Here are some points:
[-0.1 -0.8  0.3  0.1 -0.3 -0.4 -0.2 -0.3]
[ 0.2 -0.5 -0.9  0.1  5.4 -1.8 -2.7 -1.2]
[-0.5  1.   0.8 -0.6  1.2  1.3  0.2  0.4]
[ 0.3  0.2  0.4  0.3 -0.3  0.5 -0.1  0.7]
[-0.5  1.7 -0.3 -0.3  1.5  0.6 -1.   1.1]
[ 0.4 -1.  -0.2 -0.5 -0.7 -1.1 -0.4 -0.3]
[ 0.6  1.7  0.2 -0.1  1.1  1.4 -1.   0.6]
[ 0.1  0.8 -1.6 -0.1 -0.2  0.3 -0.6  0.5]
[ 0.4  0.2  0.4 -0.4  0.3  0.2 -0.5  0.7]
[ 0.4  0.1 -0.2 -0.5  0.4  0.  -0.6  0.6]
[ 0.   1.1 -1.5  0.1 -0.4  0.3 -0.7  0.8]
[ 0.7  1.3 -1.7  0.1  0.3  0.8 -0.3  0.7]
[ 0.1 -0.2 -1.1 -0.7  0.   0.1 -0.1 -0.6]
[-0.9  0.  -1.8  0.3 -0.7  0.3 -0.5 -0.9]
[ 0.  -2.3  1.4 -0.4 -0.6 -1.   1.8 -0.8]
[ 1.5 -2.   0.4  0.8 -3.7  0.2  1.1  0.4]
[ 0.4 -0.1  0.   0.  -0.6 -0.2  0.   0.9]
[ 0.   0.7 -0.1  0.4 -0.3  0.6 -0.2  0.2]
[ 0.3  0.3  0.7  0.8  2.3  0.9 -1.4 -0.3]
[ 1.  -2.   1.2  7.6 -5.7  2.3  1.6  0.8]
Then 10 other points, each followed by its number:
[-1.1 -0.9  1.1 -0.7  0.9 -1.   0.2 -1.1] 0
[-0.3 -1.4  0.9 -0.2 -2.  -0.4  0.8 -0.6] 1
[ 0.2  0.2  0.  -0.3  0.5 -0.2  0.3  0.2] 2
[-3.5 -0.2  2.9  1.9  3.5 -1.7  1.2 -1.1] 3
[ 0.   0.1  0.8  0.2 -0.2 -0.1  0.1 -0.1] 4
[-0.6  1.2  0.  -0.2  0.9  1.3 -0.8 -0.3] 5
[-1.3 -0.7  0.1 -0.5  1.  -0.4  1.3 -0.6] 6
[ 0.4 -0.5  1.6 -0.2  0.8  1.2  0.8  0. ] 7
[-0.2 -1.2  0.5 -0.5 -0.8 -1.1  0.7 -0.3] 8
[ 0.3 -1.6  0.4 -0.6 -1.5 -0.6  0.9 -0.2] 9
Which two of these numbered points are nearest to each point below, ignoring the direction in which the first points spread most? Their numbers follow each, nearest first.
[-0.5 -2.5  1.4 -0.3 -1.5 -1.2  2.  -0.8] > 8 0
[ 0.5  0.1  0.5 -0.2  1.  -1.1 -1.3 -0.1] > 4 2
[-0.7 -2.   1.8  0.2 -0.1 -0.3  1.8 -0.8] > 0 6
[-1.   0.1 -0.7 -1.1  1.7 -0.4  0.9 -0.8] > 6 2
[ 0.1  0.9 -1.  -0.6  0.8  0.2  0.3  0.2] > 2 4
Now 10 new points, numbered from 0 again:
[ 0.   0.5 -0.3 -0.4  0.2  0.7  0.6  0.1] 0
[ 0.5 -0.3 -1.2 -0.4 -1.3 -0.5 -0.4  0.8] 1
[-0.3 -1.8  0.9 -0.2 -1.  -1.1  0.8 -0.5] 2
[ 1.7  0.9 -0.2  3.  -2.3  1.6 -0.7  1.5] 3
[-0.3  1.4 -1.5 -0.4  0.1  0.7 -0.3  0.3] 4
[-0.5  0.1 -0.2 -0.5  1.1 -0.1  0.9 -0.7] 5
[ 0.6  0.8 -0.1 -0.6 -1.3  0.1 -0.2  0.8] 6
[-0.8 -1.6  0.2  0.  -2.2 -0.7  0.8 -0.7] 7
[ 1.7  3.2 -2.5 -0.1  0.5  1.  -2.1  1.8] 8
[ 0.6 -1.  -0.5 -0.7 -1.3 -0.7  1.1 -0.2] 9
Which two of these numbered points are nearest to each point below, ignoring the direction in which the first points spread most? Their numbers follow each, nearest first.
[ 0.1 -0.8  0.3 -0.7 -1.6 -1.1  0.1 -0.5] > 7 9
[ 1.3 -0.8 -0.8  0.7 -2.5 -0.5  0.2  0.4] > 1 9
[-0.1  1.1 -0.9 -0.3 -0.6  1.3  0.1  0.3] > 4 0
[ 1.2 -1.2  0.5 -0.2 -1.7 -1.1  0.4  0.2] > 9 2
[ 0.6  0.7 -1.3 -0.3  0.2 -0.1 -1.1  1. ] > 1 6
